Here are some points, each followed by its number:
c(-0.297, -1.222, -1.304, 1.767, -0.207, -0.244, 0.664, 0.762, 0.876, -0.902, 1.006, -0.487, -1.092, -0.839, 1.880, 2.203, 0.576, -0.078, 0.462, -0.652, 0.666, 1.750, 1.595, 0.608) 0
c(-0.207, -1.475, -0.092, 1.167, -1.179, 0.264, 0.989, -0.569, -2.854, 1.385, 2.805, 0.090, -0.063, -0.294, 1.304, -0.329, 0.256, -0.340, 0.697, 1.063, 0.760, -0.352, 0.821, 0.135) 1
c(-0.547, 0.215, -0.389, 0.727, -0.023, -0.043, 0.813, -0.103, 1.382, -1.302, -0.586, 0.005, 0.080, 0.695, -0.749, -0.155, -0.038, -0.112, 0.297, -0.436, -0.833, -0.110, -0.136, 0.238) 2
c(-0.725, -0.317, -0.193, 1.322, -0.046, -0.155, 0.890, 0.300, 1.023, -0.912, -0.688, 0.145, -0.632, -0.067, -0.618, -0.352, -0.045, -0.313, 0.092, 0.118, -1.109, 0.510, -0.477, 0.350) 3
c(1.066, 0.279, 0.882, 1.389, 1.100, 1.476, 0.652, 1.042, 1.479, -0.199, 0.670, -1.064, -0.382, 0.338, 0.755, -0.729, 0.640, -0.766, -0.100, -0.066, -0.306, -0.414, 2.832, -0.627) 4
c(0.253, -1.258, -1.563, -0.650, -1.395, -1.084, 0.216, 0.165, -0.585, 0.206, 0.463, 1.053, -0.011, 0.661, 0.206, 0.563, 0.622, -0.577, 0.409, 0.180, 0.606, 0.415, 0.465, -0.436) 5
c(-0.971, 0.145, 2.346, 1.944, 1.328, 0.855, -0.404, -1.584, 0.209, 0.524, -1.508, -0.559, -0.032, 1.397, 0.244, -0.290, -1.701, -1.454, 0.242, -0.127, -1.136, 0.191, 0.863, -1.438) 6
c(-1.243, -0.502, 0.329, -0.013, 0.198, 0.789, 0.746, -0.543, 0.524, 0.083, -0.480, -0.642, 1.007, 1.691, 0.252, -0.643, -0.170, 1.399, 0.045, 0.521, 0.780, -1.679, -0.612, -0.082) 7
c(-0.021, 1.252, 0.157, 1.272, 2.444, 0.330, 0.359, 2.156, -0.402, -1.018, -1.506, 1.445, -2.517, -1.341, 0.076, -1.176, -1.295, -0.189, -0.452, -0.686, -1.506, 1.506, 1.416, -1.043) 8
c(-0.892, -0.213, 0.398, 1.199, 1.369, 0.327, -0.440, 0.849, 0.093, 1.212, -1.806, -0.389, 0.331, -0.315, 0.422, -2.327, -1.848, -0.216, 0.790, -2.306, 1.036, 1.715, 0.641, 0.349) 9
c(-0.455, -1.074, -0.091, 0.385, -0.478, -0.519, 1.095, 0.327, -0.780, 0.043, 0.796, 0.047, 0.005, 0.152, 0.801, 0.754, 0.460, -0.459, -0.366, 0.200, 0.725, 0.665, 1.836, -0.339) 10
c(0.199, 0.257, -0.768, -0.697, -0.570, -0.411, -1.151, -0.077, 0.042, -0.545, -0.849, -1.087, -0.519, -0.725, -0.520, -0.179, -0.183, -0.047, 0.059, -1.062, 0.302, -2.117, -0.883, 0.107) 11
c(0.528, -0.672, -0.260, -0.666, -1.225, -0.681, 1.089, -0.279, 0.967, -0.189, 1.343, -0.165, -0.015, -0.369, 1.129, 0.459, 1.161, -0.348, 0.232, -0.251, 0.162, 1.239, -0.266, 0.599) 12
c(-1.000, 1.558, 0.485, -0.655, -2.533, -1.161, -0.833, -2.817, 0.183, -0.163, 1.042, -1.256, 0.771, 1.125, -0.979, -0.022, 1.797, -2.027, 2.282, 0.049, -0.794, -2.929, -2.747, 1.082) 13
c(0.412, 0.467, 0.231, -0.190, 0.378, 0.417, -0.102, 0.357, -0.637, 0.311, 0.368, 0.070, 0.038, -0.048, 0.285, -0.719, -0.156, 0.340, -0.544, 0.335, 0.579, -0.155, -0.367, -0.111) 14
Which point above is nearest to each new point by angle, seen from the average point of the numbered points? Its number follows each.
c(-0.566, 0.213, -0.811, -0.478, 0.221, -0.461, 0.816, 0.312, 0.647, 0.532, 0.989, -0.319, 0.439, -0.513, -0.151, -0.703, -0.110, 0.453, 0.304, 0.010, 0.197, 0.426, -0.352, 0.319) 12
c(0.492, 0.427, -0.862, 0.112, -1.347, -0.939, -2.951, -1.339, -0.505, 0.207, 0.203, 0.204, 0.137, 1.382, 0.427, -1.115, 0.766, -0.232, -0.410, 0.925, 0.599, -0.889, -0.961, -1.808) 13
c(0.785, 1.857, -0.763, -1.765, -1.098, -0.256, 0.369, -0.411, 0.262, -0.622, -0.101, -1.245, -0.647, -0.612, -0.357, 0.252, -0.260, -0.966, -1.127, -1.484, -0.194, -2.906, -1.733, 0.884) 11
c(0.322, -0.305, -1.122, 0.863, -0.670, -0.039, -0.409, -0.763, 0.331, 0.236, 1.009, 0.218, 0.800, 0.978, -0.727, 0.655, -0.704, -0.114, 0.851, -0.259, 0.704, -0.785, -0.549, -0.338) 13
c(0.322, 0.133, 0.244, 0.199, -0.089, 0.420, 0.013, -0.126, -0.519, -0.023, -0.031, 0.548, 0.250, 0.001, -0.005, 0.486, 0.120, 0.270, -0.230, 0.847, -0.304, -0.171, 0.450, 0.197) 14
c(0.683, -1.653, -1.385, -0.890, -1.230, -0.435, 0.495, 1.519, 0.211, -0.528, 0.064, 0.240, -0.664, 0.574, 0.714, 0.636, -1.331, -1.376, -0.346, -1.741, -0.470, -0.575, -0.139, -1.672) 5
c(0.788, 0.378, -0.931, -0.307, 0.411, -0.161, -0.086, 0.151, -0.502, 0.001, 0.774, 0.031, -0.465, -0.829, 1.054, 1.300, 0.453, 0.210, -0.342, -0.086, 0.224, 0.419, 0.497, 0.898) 0
c(-0.282, 0.201, -0.280, 0.693, -1.752, -1.032, -1.429, -1.069, -0.884, 0.039, 1.235, 0.607, -0.148, -2.183, 0.681, -0.349, -0.175, -0.257, 0.637, 0.344, 1.142, -0.464, -0.152, 0.430) 1
c(1.782, 0.056, 0.221, 0.106, -0.439, 0.666, 0.355, -0.381, -0.488, 1.027, 2.374, -0.359, -0.562, -1.328, 1.573, -0.446, 0.397, 0.365, 0.057, 0.833, -0.109, -0.499, 0.833, 0.762) 1
c(0.200, 0.173, -0.484, 0.329, -0.187, -1.038, 1.079, 1.251, 1.441, -1.577, -1.225, -0.383, 0.663, 1.611, -1.213, 0.194, 0.215, -0.401, 0.188, 0.137, -0.130, 0.017, 0.026, 0.272) 2
c(-0.635, -1.151, 0.758, 2.054, 0.193, 1.150, 1.148, 0.221, 0.242, 0.091, -1.852, -0.171, -0.804, 0.918, 1.522, -0.176, -0.441, -0.774, -0.162, 0.142, 0.367, -0.027, 1.420, -0.823) 6
c(-0.451, -0.851, 0.022, -0.430, 0.068, -0.323, 0.093, -0.074, -0.053, -0.065, -0.202, -0.641, -0.521, -0.098, 0.558, 0.648, -0.414, 0.392, -0.409, 0.289, -0.472, -0.497, -0.405, -0.585) 11
